(in the rows, 128 means zero)
runs of hidden systems
J_295, path 1 (9 x 26)
[[156 136 162 146 123 167 127 143 113 177 167 118  98 100 105 167 117 165
   86  93 121  61 132  86  96 119]
 [149 138 150 108 107 115 165 141  80 143 122  88 113 155 118  86 104 114
  131 191  94  86 134  74  82 116]
 [152 108 116 110 167  86 181 148 112 106 134 126 125 181  92  54  99  97
  148 121 112 160 102 153 119 138]
 [119 123 183 144 172 121 103 116 131 103 155 151 123 138 103 132  91 142
  120  58 108 200 130 148 135 165]
 [105 140 204 143 126 178 114 146 100 142 108  83 102 130 164 167 158 171
   97  84 130 132 115 104 121 153]
 [167 143 133 133 143 157 141 186 103 181 141  87  99 152 108 130 161 162
  147 143 130  72  98  97 121  76]
 [176 120 125 128 136 119 135 151 106 124 154 107 139 162  56  82  84 110
  119 168  93 138 179 123 117  78]
 [133  85 139 119 123 116 167 115 100  92 139 120 122 143 111  90  72  96
   62  82 127 158 143 163 113 175]
 [109 144 185 122 143 112 141 117 108 133 162 146  89 118 132 145 104 161
  137  57 135 122  70 101 106 185]]
J_897, path 2 (9 x 26)
[[101 100  68 130 121  97 164  72  93 122 167 141 115 114 171 127 134 122
  113  90 159 107  82 139 140 177]
 [ 92 159 162 115  99  97  82 139 134 112 156 150 110 118 126 127 127 174
  203 161 154 136  95  86 166 110]
 [134 149 154 113 138 163 119 179 182 110  45 121 160 150 120 129 146 109
  138 139 134 175 155 166 133 102]
 [173 119  84 155 170 173 146 116 149 174 148 146 140 113 108 161 131 120
   79  74 119  86 140 153 104 114]
 [103 108 115 156  88 117 102  77  73 134 178 115 122 111 160 128 124 141
   99 178  98 100 160  76 133 134]
 [ 92  98 123  95  83  82 150 151 129  84  90 121 105 128 159  82 141 110
  146 157 172 134  99 146 153 154]
 [162 153 121 106 164 105 124 147 190 127 136 171 128 115  67 147 106 134
  193  96 155 153  99 161 133 100]
 [120 173 145 153 146 188  95  93 138 128 119 145 188 141 136 163 118 133
  100 124  84 161 183 118 118 114]
 [108  99 112 147 106 166 147 134 116 155 108 113 111 116 197 134 183 127
   67 112 132  66 120 120 128 162]]
J_428, path 3 (9 x 26)
[[119 143  72 141 120 173 161 117 105 169 146 124 127 128 175 152 184 153
  109 108 157  56  84 117 136 117]
 [136  96 121 138 101  91  99 157 145 146 150 140  97  94 117  91 130 121
  134 206 102  70 154  85 136 110]
 [132  93 106 109 118  86 134 115 136  74  97 120 148 135 114  98 100  76
  131 153 134 197 166 181 142 132]
 [119 156 110 129 157 137 129  87 153 116 156 181 147 115 123 171 114 144
  136  47 161 160  92 161 140 144]
 [ 98 189 176 135 100 175  93 136 151 151 108 147 139 113 162 164 144 163
  130 150 117  90 134  68 119 126]
 [140 104  95 116 113 124 156 168 124 149  62  72 116 132 160 115 188 100
  134 184 142  96 127 145 128 112]
 [168  74  59 153 169  88 116 111 135 150 183 140 121 112  90 123 124 110
  137 129 114 133 142 161 147 103]
 [ 92 139 144 139 100 138  94  98 138  78 161 181 168 125 128 108  81 134
   84 124 118 165 179 119 159 141]
 [ 91 153 153  89  81 133 146 137 150 100  77 134 116 105 162 152 136 136
  140  93 198 127  80 137 134 161]]
J_46, path 4 (9 x 26)
[[150 172 140 111 120 169 145 108 141 128 149 158 148 112  83 170  67 147
   95  60 159 117 131 133  96 117]
 [105 175 158 125  97 162 143 120 126 151 110 150 137 127 168 126 123 131
  102 152  97  57 128  63  88 150]
 [125  90 112 129 138  87 139 150 127 163  80  99  86 116 174 110 187 101
  156 176 111  90 100 123 116 157]
 [152  87 110 147 193  74 107 113 108 137 157 105 108 137 102 130 137 124
  181 123 104 191 119 159 141 125]
 [111 138 148 144 140 161 111 119 111  82 169 149 165 172 114 103 101 152
   95  79 127 197 146 146 171 122]
 [119 146 169 116  70 193 125 179 151 111 117 131 121 113 121 144 124 165
   75  93 185  93 131 124 146 111]
 [160 149 130 105  87 135 147 130 119 165 101  85 112  97 113 166 119 116
  135 176 137  64 142  92  75  96]
 [142 111  65 129 158  87 179  83 103 153 133 134 137 148 144  90 123  77
  134 160  76 102 118 126  93 154]
 [107  81 143 151 170  78 108 130 146 117 157 176  99 122 136  93 129 126
  135  88  99 160 100 143 150 192]]
J_847, path 5 (9 x 26)
[[160 144 115 129 163 123 161 166  89 157 161 111 123 191  99  70 134 137
  160 154  98 102  99 101 123  87]
 [154  94 174 154 162 135 114 161 151 128 143 149 124 135  83  86  90 112
   75 109  66 136 176 132 115 146]
 [132 112 168 123 127 145 135 103 101 121  99  76 114 108 135 181 110 125
   75  63 141 163 141 160  92 171]
 [123 182 156 117 128 151 149 126  66 153 145  85 112 157 139 158 139 179
  166 112 150 114  73  90 113 109]
 [145 156 167 129 139 153 134 197 137 146 114 131 136 178 104  66 132 134
  138 173  83 102 137  88 120  96]
 [177  76 133 139 174 131 146 155 150 140  93 106 120 129  98 114 120  83
   82 105  90 142 166 177  95 144]
 [137 116 139 150 151 137 129  71  62 142 172  87 109 123 128 181 111 150
   97  63 124 153 127 131 105 149]
 [ 97 168 196 123  89 159 127 153  75 112 149 101 114 167 141 104 121 178
  125 133 136 119 106  74 141 122]
 [160 138 179 101 145 129 148 210 166 142  72 117 106 148  90  93 129 118
  152 144 124 117 117 130 103 110]]
J_450, path 6 (9 x 26)
[[109 109 123 104  74 141 170 142 114  73 121 126 133 148 134  79 101 119
   65  99 176 132 128 161 146 150]
 [142 139 134 112 111 108 129 110 146 162 155 148  89  61 108 191 102 149
  144  96 164  72  93 108  93 136]
 [111 184 147 121 122 132 113  84 116 126  96 129 172 147 149 133 115 111
  160 192  73 150 159  85  91 123]
 [119 107  85 132 159 117 165 158 167 124  93 163 136 159 164  65 174  93
  129 126 115 118  95 160 149 158]
 [145  74 127 170 161 119  63 126 150 153 154 119  96  76 114 188 154 147
  122  98 131 146 148 156 150 124]
 [ 94 148 144 117  76 160 120 109  63  84 122  71 152 155 149 139 127 151
  108 145 161 172 151 124 150 106]
 [136 151  94  96  95 122 177 162 149 130 150 167 117 130 106  91 114 142
  143 126 182  55  75 120 139 103]
 [162 131 140 127 131 116  96 105 176 143 121 158 139  79  81 163  76 101
  127 153  88 119 187 117  82 119]
 [100 130 127 122 136 141 168  89 102 108  73 113 158 163 187 118 139  85
   93 113 102 163 131 148 100 185]]
J_450, path 7 (9 x 26)
[[142 144 164  94 125 102 175 161 123 114  98 130 127 171 105  51  83  92
  139 162  89 123 127 109  89 142]
 [168 109 140 135 211 112 152 136 157 162 120 138 105 131 101 136 124 110
  141  66  92 137  99 159  87 165]
 [114 130 179 174 179 158  87 115  81 143 150  97 128 160 148 147 148 161
  117 100  76 178 137 111 128 146]
 [112 119 159 133 116 138 138 195  88 121 141  88  95 177 140  68 163 163
  134 142 140 117  93 110 167 116]
 [189 116 135 115 139 113 126 181 133 149 156 105  93 121  42 128 105 140
  153 131 147 109 127 136 121  71]
 [159 152 153 118 141 151 158 104  94 112 139 114 160 167  79 115  58 114
   87  98 100 163 167 131  81 120]
 [115 130 169 134 140 128 176 137 105 140 144 153 104 150 145  89 112 133
   92  77 101  89  83  99 100 194]
 [138 123 189 141 166  91  94 148 122 173 123 101  73 111 125 142 149 141
  182 154  81 119 110  82 100 146]
 [142 137 139 126 175 132 136 156 100 120  98  78 142 201 117  95 154 122
  170 148 100 195 125 146 135 101]]
J_46, path 8 (9 x 26)
[[114 146 164 106  91  80 100  98 119 110 175 157 105  90  99 143  69 157
  170 139 149 129 115  84 127 137]
 [105 187 143  84 121 136 174 131 129 100  60 129 167 181 150  96 124 102
  161 146 127 153 104 126 107 144]
 [155 128 107 145 189 154 127 160 197 177  99 158 124 113 129 157 176 125
  140  93 123 104 102 158 125 125]
 [118 111 143 177 138 129  51  94 117 145 153 121 134 106 141 157 140 139
  120 169  71 147 189 101 138 116]
 [ 89  97  84 122  72 125 141 116  80  83 134  99 138 147 173  97 149 126
  102 145 176 148 126 152 182 123]
 [153 138 120  95 112  98 134 162 162 119 159 157 102 102  60 125  89 146
  167 108 189 109  94 143 141  88]
 [137 181 164 107 128 142 135 103 154 120  91 152 175 135 104 138  71  97
  128 144  87 150 170 114  72 132]
 [101 126  91 140 139 159 158 104 147 151  89 151 142 121 203 149 181 112
   94 101 124  91 103 141 117 174]
 [117 105 132 156 141  88  68 136 131 163 165 129  80  92 139 148 170 163
  185 167 117 111 109  94 157 118]]
J_428, path 9 (9 x 26)
[[140 170 105 121 118 172 120 111 185 117 138 183 169  99  99 175 100 142
  113  84 166 125 143 152 137  95]
 [110 157 120 120  77 162 132 106 159 144  87 149 144  82 175 173 137 114
   91 149 136  67 148 100 101 146]
 [119  99  67 121 119  80 139 102 134 148  90 119 111 102 177 132 176  92
  168 189 124  95 109 127 121 148]
 [122 106  78 150 165  81  89 118 163 122 148 173 147 131 121 102 143 113
  177 168 101 165 137 146 173 111]
 [ 97 130 136 143 117 161  83 139 184  83 121 172 165 119 134 133 135 142
  103 102 153 177 157 162 185 119]
 [115 142 123 117  82 163 114 126 156 130 105 120 121  73 150 209 155 152
  116 105 203 106 119 140 141 117]
 [142 155  70 115  91 129 132 102 127 164 123 120 139 101 134 167 138 121
  154 193 146  68 133 103 112  79]
 [133 111  51 125 127 102 149 121 168 122 117 175 162 132 136  76 128  71
  125 185 103 101 152 144 136 126]
 [109  87 120 142 144  91  96 107 192 104 120 184 129  86 142 132 125 101
  121 105 121 168 142 165 145 179]]
J_725, path 10 (9 x 26)
[[133 156 145  95  96 101 154 135 100 120 108 110 133 155 117  80  90 105
  158 206 101 106 137  82  91 115]
 [152 107 109 116 184 101 172 151 175 139  74 147 125 143 128  96 142  77
  145 109 108 136  99 175 104 162]
 [112 130 151 172 190 144  88  90 129 141 152 151 139 131 143 164 133 148
  119  71  77 175 134 132 126 161]
 [ 88 138 166 139  90 176 118 139  63 106 134  78 130 165 168 114 152 168
   91 131 142 142 135 105 161 123]
 [162 107 118 112 115 115 139 198 131 144 144 101  79 123  83 112 143 153
  156 139 180  88  94 136 153  82]
 [187 131 115 120 150 108 124 106 139 132 146 132 146 118  52 140  66 104
  142 139 105 147 173 140  92  89]
 [113 133 126 118 115 143 182  89 116 102 116 149 157 144 151 100  85  91
   57  94 109 122 143 138  93 185]
 [ 98 120 171 140 142 100 127 141 126 156 139 147  74 115 169 120 157 151
  146 111 105  88  70  81 122 192]
 [132 146 156 131 160 123 100 139 100 140  97  71 129 166 135 142 168 138
  197 172  99 176 125 114 127  99]]
J_725, path 11 (9 x 26)
[[108 143 109 113 117 131 174 112 107 140  58 103 148 154 196 114 164  93
  126 174 102 105 119 116  92 157]
 [120  99  89 163 190 112 111 149 159 151 140 163 117 142 154 108 192 132
  161 120 107 131  89 151 168 138]
 [111 120 164 153 129 138  58 123 126  91 138 117 146 133 113 147 126 148
  126 131 123 210 180 144 171 108]
 [123 130 117  99  62 163 153 142 110  94 120  97 123 121 126 147 119 147
   84  91 218 120 121 157 151 109]
 [158 148 112 114 106 113 129 131 152 162 174 161 107  82  85 147  98 147
  149 142 147  47 109  90 108  98]
 [138 141 118 115 118 107 140  98 134 127  84 132 161 134 132 106  99  71
  132 203  70 128 178 109  78 135]
 [104  94  94 134 161 108 164 113 149 125  95 153 128 133 180 104 163  90
  112  95 122 139  95 170 131 197]
 [ 89 137 163 166 158 124  60 109 127 133 163 148 114 120 153 163 158 178
  162 108 115 169 108 110 168 138]
 [113 158 149 109  80 177 113 157 100 100  99  75 149 159 133 136 146 154
  130 156 176 156 147 130 158  77]]
J_897, path 12 (9 x 26)
[[156  81  98 132 135 142 188 149 103 121 130 112 125 164 114  70 116  95
   58  99 124 117 137 166 123 140]
 [135 112 152 125 112  87 119  93 101 127 205 142  86  92  87 139  67 154
  121  95 139 112 116 104 116 151]
 [ 92 170 183  96  96 112 127  99 100  92  75  96 141 138 155 144 109 123
  165 152 136 185 126 110 104 148]
 [142 169 133 107 175 155 182 168 160 154  83 145 134 169 131 118 159 125
  159  86 131 111  69 145 104 132]
 [162 125 152 177 184 139  92 147 124 179 171 127 120 139  97 125 133 147
  128 135  54 115 150  93 116 107]
 [112  70 136 147 111 130 130 117  66 104 119  66 118 150 160 101 138 114
   63 131 110 161 164 142 137 158]
 [138 112 113 100 105  99 169 132  96 123 164 110  83 118 107 126 108 152
  142  80 202 110  67 146 136 130]
 [134 193 180  97 108 122 111 131 124 110 134 133 143 140  77 134  68 148
  180 156 127 153 138  91 106  89]
 [131 154 165 119 150 167 165 145 153 128  53 134 156 158 147 115 126  93
   89 103  93 135 143 141  83 167]]
J_295, path 13 (9 x 26)
[[126 113 165 143 102 117  97 156 115 125 145 124 123 140 113  70 109 127
  108 204  76 111 184  75 134 111]
 [144  70 115 103 118  85 169 144 101 100 104  76  96 139 115 100 120  94
  120 117 165 156 120 181 127 146]
 [134 165 131 122 160 124 134  76 118 126 188 158 134 130  92 161  86 159
  151  53 146 162  89 133 123 130]
 [ 95 179 204 131 104 186 117 155 137 121  97 141 146 149 158 122 125 151
   99 127 102 121 143  81 114 142]
 [164  88 128 134 159 127 150 197 147 173  87  92  83 128 128 115 179 117
  131 134 119  81 105 138 115 125]
 [164 109 107 151 170  92 106  87  90 144 188 106 128 134  81 137 103 128
  156 150  88 158 157 124 115  98]
 [ 91 126 140 122  87 149 146 108  73  71 144 117 155 172 151  81 100 132
   72 118 136 165 147 127 152 147]
 [127 124 157 111 120 124 147 181 159 128 139 151  80 107 109 125 124 158
  126  61 187  91  69 136 136 148]
 [156 179 178 114 150 132 109 121 139 159 102 115 128 113  96 185 106 135
  177 140  98 138 143  99  70 107]]
J_847, path 14 (9 x 26)
[[ 97  95  96 149  81 143  98 154 138 130 114 122 119 111 182 118 196 138
  108 176 153  87 138 120 184 115]
 [149  79  88 118 112  63 106 133 140 119 135 110 102  96  97 125 124 111
  173 184 155 136 142 151 154  92]
 [127 144  90 111 119  98 138  77 136  81 172 182 167 129  91 114  63 116
  139 119 145 163 138 146 140 117]
 [ 83 150 128 119  92 142 144 113 166 107 129 202 141 104 164 124 118 132
   97  88 158 100 103 125 141 178]
 [104 138 126 124 104 113 101 124 169 150  73 132 114  77 182 179 177 124
  164 170 141 101 116 111 120 145]
 [125 130  54 134 142 100 122  99 119 129 117 115 162 153 152 120 168 104
  186 198 114 154 133 140 152  93]
 [122  86  77 157 145 107 111 134 147 103 187 183 137 138 113  74 127 128
  114 115 129 144 131 159 191 120]
 [106 104 146 127  81 122  79 121 172  98 144 161 115  57 120 166 101 143
   94  99 175 136 157 146 156 144]
 [111 171 101  81  64 124 146  90 126 107  96 122 145  96 144 175 120 127
  158 151 196 121 111 129 118 112]]

runs to name
path 15 (2 x 26)
[[137 152 118  82  68 140 154 139 178 112  83 140 133  83 113 156 102 113
  112 125 195  90 130 143 114 113]
 [145 173  97 111 133 110 145  73 150 164 111 156 146  96 134 170 112 104
  167 158 107  87 117  97  70 129]]
 -> J_46
path 16 (2 x 26)
[[130 102 138 147  99 154 139 143  57 150 172  74  88 134 136 122 139 162
   72 118 137  82 126  97 130 122]
 [147 107 139 101  91  78 153 139  79 113 166  99  91 141  86  75  73 127
  135 164 139 111 122 101 116 116]]
 -> J_428
path 17 (2 x 26)
[[131  91 145 120 143  80 104  98 121  91 106  97 123 120 112 152 109 104
  147 122 127 225 158 175 126 149]
 [ 99 155 112 139 135 178 145  87  93 121 151 124 151 147 169 170 147 163
  100  52 162 147  99 144 143 141]]
 -> J_295
path 18 (2 x 26)
[[151 137 109 106 166  91 162 110 105 108 175 136 124 156  75 112  86 131
  175  82 150 171  83 160 132 116]
 [112 180 173 142 130 180 113 132 166 127 154 199 156 128 118 127  93 159
   95  84 108 109 135  98 129 133]]
 -> J_847
path 19 (2 x 26)
[[140 120 154 112 154  85 139 162  98 106 169 113 101 170  72  75  99 150
  176 115 140 168  86 134 146 113]
 [144 170 185 127 148 168 120 151 182 122 125 183 150 133  75 133  77 138
  111  77 115 146 149 130 112 127]]
 -> J_847
path 20 (2 x 26)
[[154 149  83 105 101 122 126  93  97 133 121  77 149 122 108 176 122 122
  171 184 155 137 151 131 114  64]
 [127 132  73 124 123 114 181 122 105 111 179 170 147 176 114  44  95 119
  120 136 122 101 105 120 146 119]]
 -> J_847
path 21 (2 x 26)
[[130 133 124 144 168 104  83  94 130 114 122 125 162 145 116 128 126 111
  174 167  81 207 168 141 136 108]
 [ 97  96 105 151 112 170 128 122 110  95 130 117 146 148 172 120 162 132
   58  90 154 160 144 168 178 145]]
 -> J_295
path 22 (2 x 26)
[[ 95 112 137 125 153  98 131 119 112 106  70  94 130 161 182 110 171 102
  160 147 113 198 109 157 137 169]
 [138 125 118 159 184 139  94 154 140 149 176 138 117 145 113 146 169 176
  170  81 142 152  85 148 178  98]]
 -> J_428
path 23 (2 x 26)
[[139 135 138 129 173 117 167 110  76 155 166 103  96 149 125 146 127 151
  146  59 133 122  59 124 100 154]
 [113 176 207 150 133 169  94 158 116 144 139 130 133 155 126 118 125 167
  127 147  76 128 144  62 120 114]]
 -> J_847
path 24 (2 x 26)
[[ 91 129 155 153 131 140  97 168 110 124 126 115 129 171 169  78 182 149
  150 183  93 140 126  94 175 118]
 [157  77 113 131 130 121 109 183 134 117 129  86  98 126  90 122 152 135
  134 126 177 155 140 183 175  80]]
 -> J_295
path 25 (2 x 26)
[[126 106  89 109 125 117 191 155 153 119 121 165 116 136 139  74 135 106
  107  88 160  93  81 163 138 163]
 [127 125 151 152 141 105  70  95 164 165 143 157 108  59 131 192 126 142
  151 132  99 110 136  96 108 146]]
 -> J_847
path 26 (2 x 26)
[[128 148 184 105 122  88 131 107 122 151 127 127  83  91 122 161  92 135
  163 123 120  99  93  83  71 170]
 [107 185 158 118 153 140 138 112 115 122  78 124 172 183 159 113 133 110
  163 161  71 167 128 102  97 143]]
 -> J_847
path 27 (2 x 26)
[[121 151 153 153 171 150 152 120 101 150 164 154 136 177 141  80 115 137
   98 106  56 109 114  82 108 158]
 [111  74 189 147 129 133 116 191 130 131  98  99  80 128 161  97 172 134
   87 119 113 119 126 125 139 174]]
 -> J_46
path 28 (2 x 26)
[[156  93 171 138 172 116 128 178 109 173 106  66  63 132 122 133 164 137
  146 122 105 121 105 127 103 138]
 [161 132 122 147 167 136 126 115  54 146 177  76 132 177  88 126 117 150
  146 136  98 163 136 120 126  81]]
 -> J_295
path 29 (2 x 26)
[[118 115 156 136 153  90  77 167 192 110 115 174 126 121 111  86 135 119
  174 168  96 161 142 126 159 128]
 [133 116  93 127 141 148 119 103 171  99  94 137 168 117 122 164 130  99
  110  89 155 190 159 204 144 127]]
 -> J_847
path 30 (2 x 26)
[[121 173 113 110 129 129 159 162 114 116 158 154 143 191 115  58 128 152
  169 145 142 113  77 106 161  93]
 [153 111 173 122 143 126  97 181 199 103 101 155 126 120  69 111  95 116
  126 114 124 171 166 165 134 116]]
 -> J_295
path 31 (2 x 26)
[[112 132 108 109 139 103 163  85 168 135  81 165 131  96 173 153 133  90
  136  98 134 118  92 146  98 194]
 [ 85 168 136 159 160 144  87  95 135 154 125 159 148 128 188 162 177 152
  163 139  91 133 111  89 137 141]]
 -> J_725
path 32 (2 x 26)
[[143  74 109 161 158  99  59 127 146 132 148 116 119 100 112 152 152 128
  148 148 115 180 167 158 167 104]
 [108 133 102 128  89 145 114  87  99  72 162 125 169 141 122 131  99 141
  101 118 165 184 162 153 173  99]]
 -> J_46
path 33 (2 x 26)
[[133 144  87  94  92  98 129 114 105 125 146  98 114 109 113 163 132 154
  193 153 203 120  93 129 149  80]
 [127 173  97 113 111 122 138 131 157 116 158 202 166 147  93  74  86 123
  152 171 117 102 132  99 142  91]]
 -> J_847
path 34 (2 x 26)
[[150 154  88 128 171 158 184 147 123 126 130 145 169 205 114  66 129 110
  123 115 108 131 111 148 131 102]
 [134  78 171 159 152 116  85 154 167 118 165 174 105 107  94  99  99 129
   84  95  89 139 164 133 142 157]]
 -> J_295
path 35 (2 x 26)
[[137 105 161 104  89 116 103 159 167  96  58  98 123  97 110 137 116  96
  122 162 149 162 185 160 122 124]
 [152 125  60 127 157 135 175  69 113 153 126 117 140 117 146 181 139 106
  114  74 147 122 105 174  98 140]]
 -> J_295
